In the rows, 128 means zero.
Named moves come first, each a turn or a mirror and shown by rows before and after it. Which of them, in which order, take the first row of each pair that follows to the second? Write the first one first, as in the answered first pair.
Tudo:
[122 118 117 117 132 104 145 150 123 104  85 131 128 170 110 124 141 109
 109] |-> [116 119 113 118 133 102 149 150 122 115  82 132 125 168 106 126 138 112
 112]
[121 121 135 111 123  96 186 157 136 148  98 186 153 126 129 151 173 121
 121] |-> [145 123 161 107  98  93 147 156 127  98 118 159 165 135 122 128 194 119
 101]
[161 130 138 110 138 113  94 106 108  82 168 125 140 160 123 120  88 130
 109] |-> [127 126 104 112 176 115 148 104 119 147 144 159 119 146 132 151  62 134
 135]
topu:
[107  93 105  99 117  99 148 146 115 122  57 162 164 149 100 116 124 145
 121] |-> [104 130 134 130  75 115 135 151 112  56 146 111  91 134 153  90 140 141
 126]
[185 104 158 119 108 154 146 135  94  91 166 118 153 161 144 139  92 126
 137] |-> [145 109 151 167 143 163 146  87 111 148 184  87 118 144 152 150 132 105
 128]
[106 122 126 143 139 126 122 107 120 119 143 116 111 126 155 110 139 124
 138] |-> [109 108 115 125 154 122 128 107 121 139 101 141 145 135 135 120 133 131
 136]
zovi:
[132 136 147 154 142 144  94  79 127 140 164  75 112 131 131 122 169 112
 108] |-> [127 133 143 156 141 145 100  86 128 138 166  78 100 130 138 117 168 113
 105]
[ 68 129 132 125 127 140 120 111 160 165 163 128 116 133 138 143 119 114
 145] |-> [ 74 129 141 117 128 139 113 109 163 165 163 127 124 134 136 147 120 113
 144]
[206 150 118  72 145 150  75 124 149 169 168 116 149 106 116 170  83 118
 164] |-> [212 154 124  80 117 153  77 141 143 125 194 102 118 107 138 147  79 121
 166]
[170 130  92 141 145 172 119  99  90 106 111  90 114 113 126 123  87 122
 124] |-> [168 128  85 145 146 172 123  99  90 113 107  93 113 112 129 123  88 124
 123]
Then:
Each pair is two moves apart.
[124  96 106 131 149 145 132 124 125 140 104 133 127 139 125 112 115 120
 119] |-> [134 101 125 136 130 145 111 124 117 109 127 110 127 143 130  98 127 115
 110]
Tudo topu
[127 135 142 122 109 111 128 191 122  87 166 131  95 121 142 141 114 106
 126] |-> [118 128 149 153 136 110  93 147 126 115 165  93 107 126 125 138 168  89
  91]
topu Tudo
[ 76 147 145 171  65  54 155 114 134  90 123 133 112 106 137 115 203 119
 110] |-> [ 84 128 137 154  81  45 145 105 133 116  79 149 158 121 104 118 210 119
  96]
topu Tudo
[146 135 119 159 114 145 109 133 111 106 152  91  73 106 181 126 145 134
 123] |-> [135 105  79 133 158 139 143 139 117 175  77 148 119 111 147 154 114 143
 137]
Tudo topu
[ 94 162 186 108 125  78 102  98 165 153 161 141 162  91  94 172 168 124
 136] |-> [123 167 197  88  81  78 102 139 146  84 172 146 158 103 108 143 147 137
 141]
topu zovi
[152 147 167 125 124 136 127 143 120  58 161 114 122 138 119 102  90 116
 141] |-> [113 133 126 152 144 137 180 148 119  90 142 134  84 130 142 107  86 119
 154]
zovi Tudo
[167 118 147 101 169 150 102 111 123 144 121 129 171 169 105 121 120 127
 130] |-> [177 136 160  99 129 157 112 135 118  94 162 121 130 158 135 114 104 132
 144]
Tudo topu
[ 82 132 122 183 146  85 135 122 133 130 147 109 118 130 148 119 168 114
 129] |-> [ 93 136 139 162 162  81 113 106 141 155 134 113 156 130 118 145 169 112
 129]
zovi zovi
[134 111  87  98  93 123 166 169 130 107  68 176 132 143 114 134  98 134
 159] |-> [144 107  95 107  71 119 150 170 120  67  81 159 127 154 121 103 119 136
 137]
Tudo zovi
[126 113  99 113 154 126 143 140 130 149  87 167 147 123 115 147 106 140
 131] |-> [155 120 125 120 109 125 104 146 111  71 119 128 142 139 124 102 134 141
 102]
Tudo zovi
[149 132 118 108  98 164 157 142 115 120 106 163 120 137 111 136 102 131
 153] |-> [129 145 127 153 106 171 135 104 121 127 155 112  78 125 127 128 147 112
 136]
Tudo topu
[ 62 131 126 167 194 123 151 118 147 182 126 105  85 125 122 160 142 128
 124] |-> [113 146 187 136 166 121  68 110 145 130 148  70 141 139  90 148 165 121
  99]
zovi Tudo
[ 98 129 112 151 175 140 119 105 146 197 123 129 104 116 135 154 111 114
 141] |-> [160 123 137  88 113 128  95 162 123 101 105 154 154 142 116 122  77 138
 141]
topu Tudo
[139 133 134 113 125 143 124 136 145 129 150 137 123 122 142 160 105 121
 147] |-> [131 132 125 124 123 142 136 140 138 125 152 138 108 120 150 150 106 123
 146]
zovi zovi
[144  92 123  94 159 162 128 129 138 162  90 125 167 113 114 188  93 140
 138] |-> [155 129 166 107 123 178  96 129 137 106 168  74 122 104 146 171 106 130
 139]
zovi topu
[111 135 139 100 130 152 108 140 115  83 130 154 156 100  98 113 149 140
 119] |-> [ 97 145 130 108 128 158 133 148 119  84 148 161 124  88 120 120 133 143
 140]
Tudo topu
[152  88 133 124 140 125 110 119 132 124  66 132 227 154  86 138 144 149
 108] |-> [171 105 152 123  91 131 102 146 116  45 117 109 193 153 118 104 139 153
 111]
zovi zovi
[117  99  97 110 171 130 117 141 131 137  79 155 144 141 108 180  98 124
 121] |-> [150 120 134  91 139 137  81 154 127  84 113 134 150 142 112 173  88 125
 124]
zovi zovi
[148 167 175 123 169 154  66  96 158 181 158  74 126 143 107 119 157  93
 117] |-> [187 172 189  88 122 151  63 139 146 109 165  90 137 151 112 101 125 111
 128]
topu topu
[129 132 177 130  78  48 132 147 114  64  81 144 186 160 110  91 189 137
  98] |-> [ 91 120 156 160 135  48 138 104 132 141  67 133 184 150  99 117 219 122
  87]
topu topu
[150 184 187  98 106 134  95 140 127 104 190 111 116 102 139 158 127 141
 138] |-> [ 91 147 122 143 181 128 140  99 136 213 126 134 114 102 124 175 152 130
 126]
zovi topu
[138 115 131 117 131 137 110 136 113 106 125 122 151 128 113 125 122 123
 119] |-> [128 126 126 122 123 141 131 147 113 102 142 127 124 119 133 128 107 129
 133]
Tudo topu
[120 129 120 110 102 118 169 147 119 133 136 141 128 114 127 116 115 130
 142] |-> [135 133 139 106  92 116 139 143 116 107 142 124 147 123 121 105 129 126
 123]
zovi Tudo
[130 130 121 121  94 147 150 179 117 104 147 137  75 118 177 104  80 138
 172] |-> [111 116  99 141 109 143 171 170 117 123 128 143  68 118 176  99  92 137
 163]
Tudo zovi
[171 122 136 129 108 135 110 129 125 130 122 112 136 130 140 112 128 106
 132] |-> [162 122 123 124 110 136 140 141 128 140 119 134 123 126 152 124 104 114
 151]
Tudo topu
[101 132 156 103 146 123 135 111 165 157 147 112 139 101  97 173 110 125
 151] |-> [126 138 167  85 108 123 135 147 153  96 160 122 133 108 107 150  88 137
 160]
topu zovi
[ 73 181 185 141  80  93 144 128 171 126 198 126  89  64 118 167 152 134
 129] |-> [114 155 202 114  83  78  87 120 161 112 142 127 182  99  61 147 175 129
  90]
topu Tudo
[150 161 163  94 158 168  88  79 104 145 136  70 193 148  98 148 130  87
 110] |-> [152 169 171 101 141 172  85  85 103 124 161  57 178 144 111 140 131  88
 112]
topu topu
[129 132 117 145 118 115  72 132 152 124 133 109 120 137 160 100 194  90
  86] |-> [151 119 120 115 123 111  63 139 151 130  98 135 168 148 136 111 179  94
  83]
topu zovi
[165 105 115 102 146 149 112 135 118 134  99 127 167 140 109 119 108 136
 124] |-> [140 118 110 144 121 160 127 139 114 102 153 100  93 126 155  93 123 133
 126]
topu zovi
[167 139 120 130 181 162 123 132 110 150 145 111 117 130 124 141 118 126
 152] |-> [175 136 125 125 179 158 109 130 107 145 141 111 134 135 113 134 125 127
 141]
Tudo topu
[112 107 116 139 143 114 160 122 138 156 133 158 113 107 134 135 129 124
 120] |-> [131 109 135 145 117 112 125 123 126 104 149 129 115 120 133 102 154 123
  99]
Tudo zovi
[117 140 120 115 106  97 163 150 125 100 115 165 138 117 135 136 123 138
 137] |-> [127 138 131 113  96  94 145 150 120  81 122 150 150 123 129 129 136 136
 123]
zovi Tudo
[161 166 145 129  95 182 195 145 139 144 135  92  45 111 154 146 107  94
 176] |-> [155 139 117 108 126 168 216 149 140 189  66 136  90 121 123 159  93 101
 175]
zovi topu
[111 117  82 129 153 139 150 161  92 140  81 155 119 161 156  87  93 122
 107] |-> [121 113  92 133 136 136 127 154  84 116  81 134 129 170 148  66 113 117
  86]
Tudo zovi
[107 100 159 131 156 111 113 101 134 126  93 133 130 134 119 143 154 130
 139] |-> [105 103 159 122 160 112 114 103 138 133  97 141 133 129 120 153 144 134
 149]
zovi Tudo
[135 165 148 134 115 160 115 107 151 142 158 110  89 113 133 139 134 112
 142] |-> [158 150 154  96 127 156 104 110 150 150 114 134 149 124 102 151 119 118
 138]
topu zovi
[130 134 150 105 105 148 140 138 158  86 164 161 148 117 146 108 119 141
 159] |-> [ 96 134 133 135 135 153 157 115 171 134 167 152 118 103 157 127 132 130
 161]
Tudo topu
[135 122 118 169 122 157 110 138 117  96 168  89  54 134 178  88 138 106
 117] |-> [157  88 122 151 149 144  69 112 115 124 104  93 143 159 118  84 166 101
  79]
topu Tudo
[147 106 121 163  97 149 145 131 104  86 158  77 100 157 163  57 130 118
  87] |-> [133  83 105 174 145 147 137  94 111 154 115  81 139 165 128  69 152 107
  66]
topu Tudo
[160 116 111 103 144 129  77 121 118  76  98 140 155 129 110 119 138 125
 124] |-> [150 135 107 104 122 138 109 143 118  53 138 145 101 113 150 124 111 132
 154]
Tudo topu
[140 138 161 108 109 101  98 122 149 119 116 135 163 111 128 146 144 111
 122] |-> [129 135 158 117 126 102 101 109 153 138 123 130 158 109 130 152 153 105
 117]
topu topu
[152 120 135 106 150 150  99 141 128 138 127 117 154 148 110 131 117 130
 123] |-> [154 124 137 102 148 153 101 143 129 135 133 120 147 143 114 137 107 135
 134]
Tudo zovi
[ 92 108  85 147 152  99 157 115 133 138  92 165 129 121 100 107 158 121
 121] |-> [119 116 116 145 124 100 114 117 124  82 122 130 141 130 100  81 183 116
 100]
Tudo topu
[144 141 149  94 108 110 113 144 135 105 142 129 152 129 111 148 108 126
 144] |-> [121 131 122 125  95 111 150 157 126  89 149 128 105 131 140 120 109 132
 147]
zovi zovi
[154 158 187 112 140 137 112 109  88 116 207 108 157  99 138 137  76 117
 149] |-> [134 151 160 105 168 139 152 111  96 165 178 143 157  91 135 162  54 119
 166]
Tudo topu
[154 115 156 128 146 109  85 140 168 107 121 122 179  71  94 139 115  94
 111] |-> [124 117 119 138 163 118 144 155 173 146 116 154 136  56 119 157  82  99
 143]
zovi Tudo
[123 154 151 160 106 153  70  88 143  78 214  54 142  90 132  93 117 115
 118] |-> [107 118 119 147 168 143  73  55 150 167 128  84 210 103  76 120 129 108
 100]
topu Tudo
[115 127 119 128 146 142 159 150 164 143 131 142 131 129 130 140 106 168
 155] |-> [131 125 133 141 115 143 132 158 153  85 148 113 123 139 138 100 131 168
 132]
Tudo zovi
[103 140 136 137  95 103 152 136 161 186  96 133 146 115 145 174 168  49
 149] |-> [131 150 167 120  81 105 112 133 158 152 110 117 168 120 133 169 172  48
 140]
zovi Tudo
[115 110 146 144 112 101 176 128 153 148  82 209 132 138 136 170 124 114
 147] |-> [115 120 149 155  85 106 185 142 149 108 114 200  99 133 163 153 121 118
 155]
topu zovi
[100 113 121 150 127 114 141 100 114  99 161 112  97 121 125  90 155 152
  94] |-> [110  94 110 130 142 105 135  97 111 117 117 131 147 137  91  93 156 154
  83]
topu Tudo
[114 134 205 154 108  58  92 132 116  89 154  96 151  94 140 143 180 102
 111] |-> [111 120 163 107 116  53 164 180 116 123  98 179 162  90 136 176 104 125
 154]
Tudo topu
[129 194 204 126 105 147  71  99 132  82 191  98 127 133 152 138 201 122
  99] |-> [167 162 193  60 104 127  82 139 119  79 107 168 213 158 102 142 154 142
 101]
topu topu
[111 148 163 138 134 116 108  83 158 152 147 147 147 101 138 172 158 105
 146] |-> [148 146 175  99  93 111 106 124 144  91 139 163 167 116 135 157 126 121
 151]
topu zovi
[124 132 103 124 105 124 164 181 155 138 134 136  94 116 127 125  60 143
 141] |-> [117 139 105 133 110 128 162 173 159 142 148 127  81 106 133 126  67 141
 143]
zovi topu
[113 167  97 156  92 127 153 137 134 123 160 139 116  82 198 120 159 129
 169] |-> [118 140  73 125 111 111 168 143 133 156  96 185 170  92 164 136 135 138
 171]
zovi topu
[107 125 122 151 108 124 138 125 123 111 142 126  78 118 135 123 131 134
 133] |-> [ 99 116 114 145 140 120 140 107 134 159 113 141 106 115 110 147 134 130
 133]
zovi zovi
[137 118 124 136 108 142 128 147 120 103 141 113 119 127 140 104 121 128
 128] |-> [135 104 113 124 130 135 131 144 123 130 103 134 152 136 118 115 114 132
 127]
topu topu
[ 79  95  58 173 134  97 171 146  97 110  84 162 109 152 140  96 135 142
 114] |-> [109 104  95 127 170  94 114 115 120 160  60 168 197 153  80 148 132 132
 108]
zovi zovi
[166 121  89 147 141 144  60 126  89  94 113  74 126 134 124 105 146 144
 104] |-> [126 112  46 163 173 145 125 128 100 152  89 106  94 120 137 130 120 147
 130]
zovi Tudo
[142 101  73 149 158 185 108 163  87 104 132  87  83 161 142  42  94 116
 100] |-> [129  87  66 146 205 181 103 132 101 173  94  98 121 156 110  74 103 106
  95]
topu zovi
[118 162 153 165 138 121  95  81 139 139 156 132 126 111 104 145 141 104
 123] |-> [141 145 142 122 129 112 109 114 133 132 110 178 173 124  82 149 104 117
 131]
Tudo topu
[165 122 143  92 162 179  77 134 114 147 139  99 149 151 128 141  82 130
 143] |-> [151 128 143 118 145 186  87 136 110 125 170  77 103 143 157 120  90 128
 144]
topu zovi
[124 179 137 137 124 102 121  81 153 122 163 131 157  96 133 129 197 142
 158] |-> [127 161 123 121 139  93 131  84 151 144 117 156 192 106 113 136 188 147
 157]
zovi topu
[122  97  90 129 139 130 177 152 114 106 106 154 145 142 140 146 118 127
 142] |-> [131 122 118 133 114 136 159 156 114  67 155 126 118 132 163 138 122 123
 148]
zovi topu
[129 160 183 137  90 125 128 108 140 131 152 140 117 153 143 151 167 100
 115] |-> [147 150 180 110  82 118 130 129 132 120 120 166 149 164 125 154 145 112
 119]
topu topu
[184 182 138  94 157 175 121 128 152 159 155  90 122  88 124 145  85 115
 171] |-> [198 176 153  87 149 170  95 125 149 141 149  79 145  97 110 136  99 114
 155]
topu Tudo
[147 167 183  91 102  98 110 137 139  99 179 156 147 117 133 164 119 134
 139] |-> [116 156 148 111 108 102 168 150 138 121 172 176  97 107 163 163 105 139
 154]
zovi Tudo
[ 93 101 105 176 161 141 193 130 130 133 149 107  73 127 127 124 181 103
 134] |-> [118  76 106 141 169 123 169 126 122 143  85 129 154 153  76 123 185 105
 110]
Tudo topu
[137 104 113 171 147 163 108 115 100 103 134  90  91 141 145  58 139 124
  92] |-> [146  82  91 138 162 148 126 132  99 122  73 135 139 154 114  67 115 133
  94]
zovi topu
[163 132 134  81 118 129 109 142 138 123 133 130 164 120 106 149  90 132
 138] |-> [131 129 121 118 159 131 109 101 150 177 135 113 145 111 108 162 121 117
 132]
topu topu
[181  62  77 126 176 148 118 140 115 108  61 127 163 162  86  67 104 166
 126] |-> [198  69  93 114 164 152 104 145 114  87  75 120 167 164  85  63 102 166
 128]
zovi zovi
[154 132 141  75  91 130  95 141 123  85 128 133 168 123 100 135 106 135
 139] |-> [121 152 129 107  90 142 133 138 132  98 175 124  96  95 144 147  94 129
 168]
Tudo topu
[ 98 130 163 117 141 115 163 138 168 176 138 154 157 108 125 171 132 108
 147] |-> [ 99 149 179 131 117 124 157 147 166 140 178 133 124 103 152 162 136 106
 148]
topu topu
[130 132 107 116 113 109 188 158 121 122  98 175 122 137 145 115 100 143
 140] |-> [ 98 138 104 149 133 114 190 125 134 157 121 152  91 120 153 127 128 130
 136]
topu zovi
[181 154 137  67 134 178 100 158  96 115 176 122 113 117 117 162  68 135
 179] |-> [143 158 129 118 167 188 100 114 110 162 197  88  75 101 129 171 104 115
 172]
topu zovi
[140 136 142 127 105 136 143 131 134 106 131 103 125 123 136 128 125 134
 117] |-> [128 133 136 136 132 138 142 108 141 143 120 101 133 123 125 144 140 126
 114]
topu zovi
[198 159 168  48 101 187  77 160 109 101 191 147 149 140 136 145  56 142
 152] |-> [127 173 153 137 152 202  86  86 128 176 237  87  71 111 165 155 120 115
 136]
topu zovi
